Here are some numbered points:
ndarray[ 0.7 -0.2  1.1 -1.5 -0.9 -0.5 -1.8 -0.9] 0
ndarray[ 1.1 -0.9 -0.4  0.8 -1.8 -0.9 -1.5 -0.3] 1
ndarray[-1.0 -0.8 -0.4 -0.4  0.7 -1.4  1.1 -1.7] 2
ndarray[-0.9  0.7 -0.9  0.9  0.0  0.2  0.3  0.8] 3
ndarray[ 0.2 -0.7  1.0 -0.1  0.7  0.5  0.2 -0.8] 4
ndarray[-0.8  0.7  0.5 -1.2 -0.7 -0.9 -1.0 -0.4] 5
ndarray[-0.3 -0.2 -0.7  1.0 -1.2 -1.5  0.6 -0.4] 6
ndarray[-1.0 -0.8 -0.3 -0.5  0.7 -1.5  1.1 -1.7] 7
ndarray[-1.0  0.9  0.9 -1.8 -0.5 -0.9 -1.1 -0.5] 8
ndarray[ 0.3  0.0  1.0 -1.4 -0.6 -0.4 -1.1 -0.7] 9
ndarray[ 1.1 -0.9 -0.4  0.7 -1.7 -0.8 -1.4 -0.4] 10
ndarray[ 0.6 -0.3  1.1 -1.6 -0.9 -0.5 -1.7 -0.9] 11
ndarray[-0.9  0.7  0.4 -1.3 -0.3 -0.5 -0.7 -0.1] 12
ndarray[ 0.9 -0.7 -0.7  0.2  0.3  0.6  0.0  0.6] 13
ndarray[-1.5  1.1 -0.5 -0.7 -0.2 -0.3  0.2  1.0] 14
ndarray[ 0.0  2.3 -0.5  1.7  0.0  0.9  1.8  2.1] 15
ndarray[-0.2  0.6  0.7 -0.2  0.3  0.4  0.6  0.7] 16
ndarray[-0.9 -0.7 -0.4 -0.5  0.7 -1.4  1.1 -1.8] 17
ndarray[-0.6 -0.7 -0.1 -0.8  1.3  0.5  0.1 -0.9] 18
ndarray[ 0.1  0.2 -0.2  0.7 -1.0 -1.1  0.6  0.6] 19
ndarray[ 0.6 -0.4  1.1 -1.6 -0.9 -0.5 -1.8 -1.0] 20
ndarray[-0.7  2.1  2.2  0.1  1.9  0.0  1.8  0.9] 21
ndarray[-0.9 -1.3 -1.7 -0.5 -0.4  1.1 -1.0  0.8] 22
ndarray[-0.2  0.7 -0.1  0.5  0.2 -1.1  0.7 -0.8] 23
ndarray[-1.0 -0.8 -0.5 -0.4  0.7 -1.5  1.1 -1.7] 24
ndarray[ 0.3 -0.8  1.1  0.0  0.7  0.5  0.3 -0.7] 25
ndarray[-0.3 -0.7 -0.3  0.1  0.8 -0.7  0.7 -0.7] 26
ndarray[-0.8 -1.4 -1.5 -0.6 -0.1  1.0 -0.7  0.2] 27
ndarray[ 1.7 -0.5  0.2  1.8  0.9  2.1  0.0  2.3] 28
ndarray[-0.9 -1.0 -0.5 -0.6  0.8 -0.9  0.7 -1.6] 29
ndarray[ 0.9 -0.8 -0.7  0.2  0.3  0.7  0.0  0.7] 30
ndarray[-0.5  1.1  0.5 -0.3  0.1  0.0  1.2  0.6] 31
ndarray[ 0.1 -0.2 -0.5  1.3 -1.1 -0.9  0.3 -0.2] 32
ndarray[-0.4 -0.2 -1.0  1.1 -1.5 -1.7  0.7 -0.8] 33
ndarray[ 1.0 -0.6 -0.2  0.7 -1.6 -0.5 -1.3 -0.2] 34
ndarray[ 2.0  0.1  0.9  2.1  0.2  1.7 -0.7  2.0] 35
ndarray[-0.4  1.7  1.8  0.2  1.1  0.2  1.2  0.8] 36
ndarray[ 0.0 -1.4 -0.6 -0.4  1.1  1.1 -0.3 -0.5] 37
ndarray[-0.3 -0.3 -0.9  1.0 -1.4 -1.8  0.7 -0.8] 38
ndarray[-1.0 -1.3 -1.6 -0.5 -0.3  1.1 -1.0  0.7] 39
ndarray[-0.3 -0.6 -0.1  0.1  0.6 -0.6  0.7 -0.8] 40
ndarray[ 0.6 -0.3  1.2 -1.4 -0.9 -0.4 -1.8 -0.9] 41
ndarray[ 0.3  1.2 -0.4  1.3 -0.5  0.4  1.4  1.5] 42
ndarray[ 0.3  0.3  0.4  0.2 -0.5  0.7 -0.5  0.3] 43
ndarray[-0.9 -1.0 -0.7 -0.5  0.5 -0.8  0.6 -1.1] 44
ndarray[ 1.0 -0.8 -0.3  0.6 -1.7 -0.9 -1.4 -0.4] 45
ndarray[0.5 0.0 0.2 0.1 0.6 0.4 0.2 0.1] 46
ndarray[-0.9  0.7 -0.8  0.9  0.0  0.3  0.2  0.7] 47
ndarray[ 2.0  0.0  0.8  2.2  0.3  1.8 -0.6  1.9] 48
ndarray[ 1.0 -0.9 -0.4  0.6 -1.7 -1.0 -1.3 -0.4] 49
ndarray[-1.0 -1.3 -1.7 -0.5 -0.4  1.1 -0.9  0.9] 50
ndarray[ 1.9  0.1  1.0  1.6  0.6  1.9 -0.3  1.2] 51
ndarray[-0.8 -0.6 -0.9 -0.2  0.3  0.6 -0.3  0.6] 52
ndarray[-0.5 -1.2 -1.4 -0.3 -0.7  0.6 -1.1  0.5] 53
ndarray[ 0.2  2.2 -0.6  1.7  0.1  0.8  1.8  2.0] 54
ndarray[ 0.8  2.0  0.1  2.0 -0.7  0.1  2.1  1.9] 55
ndarray[-0.6 -1.6 -0.9 -1.0  1.1  0.6 -0.5 -1.4] 56
ndarray[-1.0  1.9  1.4 -0.2  1.1 -0.2  1.3  0.9] 57
ndarray[ 1.8 -0.5  0.2  1.8  0.9  1.9  0.0  2.2] 58
ndarray[-1.0 -0.7 -0.4 -0.4  0.7 -1.5  1.0 -1.7] 59
ndarray[ 1.1 -0.8 -0.4  0.6 -1.7 -0.9 -1.5 -0.4] 60
ndarray[ 1.0 -0.2  1.1 -0.6 -0.7  0.1 -1.4 -0.2] 61
ndarray[-0.7  2.2  2.2  0.1  1.7 -0.1  1.8  0.9] 62
ndarray[-0.6 -1.6 -1.0 -1.0  0.7  0.7 -0.5 -0.9] 63
ndarray[-0.5 -0.4 -0.8  1.0 -1.3 -1.7  0.7 -0.8] 64
ndarray[ 1.6 -0.5  0.3  1.7  0.8  2.0  0.1  2.3] 65
ndarray[-1.0 -0.7 -0.3 -0.5  0.8 -1.5  1.0 -1.7] 66
New points follow, each followed by the numbers of its three nearest points above, nearest first.
ndarray[0.0 1.6 1.9 0.6 1.5 0.4 1.2 1.1] ~ 36 21 62
ndarray[-0.4 -1.6 -0.9 -1.0  1.2  0.6 -0.4 -1.4] ~ 56 63 37
ndarray[-0.9  0.8  0.6 -0.9  0.3 -0.1  1.0  0.2] ~ 31 16 14
ndarray[-1.6  0.3 -1.5 -0.8 -0.8  0.0 -0.6  1.0] ~ 14 52 50
ndarray[ 0.8  2.0  0.0  1.9 -0.6  0.2  2.2  1.8] ~ 55 54 15
ndarray[-0.4 -1.6 -0.9 -1.0  1.2  0.6 -0.3 -1.4] ~ 56 63 37
ndarray[-1.4  1.2  0.7 -1.8 -0.4 -1.1 -0.9 -0.3] ~ 8 5 12
ndarray[-1.5  0.8 -1.2 -0.5 -0.7 -0.2 -0.2  1.0] ~ 14 3 47
ndarray[-1.4  1.1  0.7 -1.8 -0.5 -1.0 -1.0 -0.5] ~ 8 5 12
ndarray[ 0.2  0.4  0.0  0.7 -0.8 -0.9  0.5  1.0] ~ 19 32 6
ndarray[-1.9  0.9 -1.5 -0.9 -0.9 -0.4 -0.5  1.1] ~ 14 3 12
ndarray[ 0.9  2.1  0.0  2.0 -0.6  0.1  2.1  1.9] ~ 55 54 15
ndarray[ 0.0  0.9  0.2  0.4  0.2 -0.9  0.6 -0.3] ~ 23 31 40
ndarray[-1.2  0.7 -1.0 -0.7 -0.9 -0.2 -0.6  0.9] ~ 14 12 52
ndarray[-0.5 -1.6 -0.8 -1.1  1.2  0.8 -0.4 -1.4] ~ 56 63 37
ndarray[-0.1  0.6  0.1  0.2  0.1  0.1  0.6  0.6] ~ 16 31 46
ndarray[-1.5  0.5 -1.3 -0.5 -1.0 -0.8 -0.1  0.7] ~ 14 3 47
ndarray[-0.8 -0.6 -0.8 -0.2  0.3  0.6 -0.3  0.5] ~ 52 27 39
ndarray[ 0.2  0.3  0.0  0.6 -0.9 -0.8  0.6  1.0] ~ 19 32 6
ndarray[-0.5 -1.6 -0.9 -1.1  1.1  0.7 -0.5 -1.4] ~ 56 63 37
ndarray[-1.7  0.4 -1.1 -0.8 -0.5 -0.7  0.0  0.5] ~ 14 12 52
ndarray[-1.5  0.8 -1.2 -0.6 -0.7 -0.3 -0.3  1.0] ~ 14 3 47
ndarray[-0.5 -1.6 -0.8 -1.1  1.2  0.7 -0.4 -1.4] ~ 56 63 37
ndarray[ 0.6  0.4  0.2  1.0 -0.6 -0.3  0.3  1.3] ~ 19 42 43
ndarray[-1.6  1.2  0.7 -1.8 -0.4 -0.9 -0.9 -0.4] ~ 8 12 5
ndarray[ 0.2  1.7 -0.3  1.2 -0.6  0.0  1.6  1.7] ~ 42 55 54
ndarray[ 0.2 -0.4  0.8 -1.2 -0.5 -0.7 -1.1 -1.1] ~ 9 11 20
ndarray[-1.5  1.2  0.7 -1.7 -0.4 -1.0 -0.9 -0.5] ~ 8 5 12
ndarray[-1.4  1.2  0.7 -1.8 -0.4 -1.1 -0.9 -0.3] ~ 8 5 12
ndarray[-1.5  1.2  0.7 -1.8 -0.5 -0.9 -0.9 -0.4] ~ 8 5 12
ndarray[-1.7  0.8 -1.5 -0.8 -0.9 -0.4 -0.5  1.1] ~ 14 3 47
ndarray[ 0.8  2.0  0.1  2.0 -0.6  0.2  2.1  1.8] ~ 55 54 15
ndarray[-1.8  0.8 -1.4 -0.9 -0.9 -0.4 -0.4  1.1] ~ 14 3 12
ndarray[ 0.3  0.3  0.3  0.1  0.6  0.1  0.3 -0.1] ~ 46 16 4
ndarray[-1.8  0.9 -1.5 -1.0 -0.9 -0.4 -0.5  1.1] ~ 14 12 3
ndarray[ 0.8  2.0  0.0  1.9 -0.5  0.1  2.2  1.9] ~ 55 54 15
ndarray[-0.1  0.4  0.1  0.2 -0.6 -0.7  0.7  0.9] ~ 19 31 16
ndarray[ 0.6  0.0  0.5  0.0 -0.8  0.6 -1.1  0.0] ~ 43 61 34
ndarray[-0.5 -1.6 -1.0 -1.0  1.1  0.7 -0.4 -1.4] ~ 56 63 37
ndarray[ 1.9  0.1  1.1  1.6  0.6  1.8 -0.3  1.4] ~ 51 48 35
ndarray[-0.5 -1.6 -0.8 -0.9  1.1  0.7 -0.3 -1.4] ~ 56 63 37
ndarray[-1.8  0.8 -1.4 -0.9 -0.9 -0.4 -0.5  1.1] ~ 14 12 3
ndarray[-0.1  1.6  1.9  0.6  1.5  0.4  1.2  1.1] ~ 36 21 62
ndarray[ 0.0  0.0 -0.5  0.4 -0.7 -0.4  0.2  1.0] ~ 19 3 47
ndarray[-1.5  0.2 -1.3 -1.0 -0.4 -0.2 -0.4  0.5] ~ 14 52 12
ndarray[ 0.4  1.3 -0.1  1.3 -0.3 -0.2  2.0  1.0] ~ 42 55 54
ndarray[-0.5 -1.6 -0.8 -1.1  1.1  0.6 -0.4 -1.4] ~ 56 63 37
ndarray[-0.5 -1.7 -0.8 -1.0  1.1  0.6 -0.5 -1.4] ~ 56 63 37
ndarray[ 0.5  0.4  0.8 -0.9  1.0  0.3 -0.8  0.1] ~ 46 16 4
ndarray[-0.5 -1.6 -0.8 -1.0  1.1  0.6 -0.4 -1.4] ~ 56 63 37
ndarray[-1.5  1.1  0.8 -1.8 -0.5 -0.9 -0.8 -0.4] ~ 8 5 12
ndarray[-0.1  1.1  0.2  0.2  0.6 -0.9  0.7 -0.7] ~ 23 40 31
ndarray[-0.7 -1.6 -1.0 -0.9  0.7  0.8 -0.5 -0.9] ~ 63 56 37
ndarray[-1.2  0.8  0.3 -1.1 -0.7 -1.2 -0.6 -0.6] ~ 5 12 8
ndarray[-1.0 -0.9 -0.5 -0.5  0.8 -1.0  0.7 -1.6] ~ 29 2 59
ndarray[-0.5 -1.6 -0.7 -1.0  1.2  0.7 -0.4 -1.4] ~ 56 63 37
ndarray[ 0.5  0.4  0.7 -1.0  1.1  0.2 -0.8  0.0] ~ 46 4 9
ndarray[ 0.3  0.3  0.0  0.6 -0.8 -0.9  0.5  1.1] ~ 19 32 6
ndarray[ 0.2  0.0  0.2 -0.8  0.7  0.5 -0.8  0.1] ~ 46 43 18
ndarray[-0.5 -1.6 -0.9 -1.0  1.2  0.6 -0.4 -1.4] ~ 56 63 37
ndarray[ 0.4  1.2 -0.4  1.4 -0.5  0.4  1.5  1.5] ~ 42 54 55
ndarray[-1.8  0.9 -1.4 -1.0 -1.0 -0.4 -0.4  1.1] ~ 14 12 3
ndarray[-0.5 -1.6 -0.7 -1.0  1.1  0.6 -0.5 -1.4] ~ 56 63 37
ndarray[-0.2  1.0  0.4  0.0  0.6 -0.6  0.7 -0.5] ~ 23 31 16
ndarray[-1.5  1.2  0.7 -1.9 -0.4 -1.0 -0.8 -0.3] ~ 8 12 5
ndarray[-1.5  0.3 -1.5 -0.8 -0.8 -0.1 -0.6  1.0] ~ 14 52 53
ndarray[-1.8  0.9 -1.4 -0.8 -1.0 -0.5 -0.4  1.1] ~ 14 3 47
ndarray[ 1.2 -0.1  0.6  1.5  0.4  1.0 -0.2  1.0] ~ 51 48 35
ndarray[-0.6 -1.6 -0.8 -1.0  1.1  0.7 -0.4 -1.5] ~ 56 63 37
ndarray[ 0.7  0.1  0.3  0.5 -0.8  0.9 -0.9  0.3] ~ 43 61 46
ndarray[ 0.2  1.7 -0.2  1.0 -0.2  0.5  1.0  1.4] ~ 42 54 15
ndarray[1.8 0.1 1.5 0.3 1.7 2.1 0.6 0.1] ~ 51 25 46
ndarray[-0.9  0.8  0.7 -0.9  0.3 -0.1  1.0  0.3] ~ 31 16 57
ndarray[-0.9 -0.5 -0.7 -0.4  0.2  0.8 -0.2  0.8] ~ 52 27 39
ndarray[-0.4 -1.6 -0.9 -1.0  1.1  0.6 -0.4 -1.5] ~ 56 63 37
ndarray[-1.4  1.2  0.8 -1.8 -0.5 -0.9 -0.9 -0.4] ~ 8 5 12
ndarray[ 0.6  0.1  0.4  0.5 -0.8  1.0 -0.9  0.3] ~ 43 61 46
ndarray[-1.7  0.9 -0.9 -1.1 -0.9 -0.6 -0.5  0.8] ~ 14 12 5
ndarray[ 0.9  1.9  0.0  1.9 -0.6  0.2  2.2  1.7] ~ 55 54 42
ndarray[ 0.2 -0.4  0.9 -1.2 -0.5 -0.6 -1.0 -1.2] ~ 9 11 20
ndarray[ 0.0  1.3 -0.6  1.0  0.2  0.8  1.4  1.3] ~ 42 54 15
ndarray[-0.5 -1.6 -0.8 -1.0  1.1  0.7 -0.4 -1.5] ~ 56 63 37
ndarray[-0.9  0.9  0.5 -0.9  0.3 -0.1  1.0  0.3] ~ 31 16 14
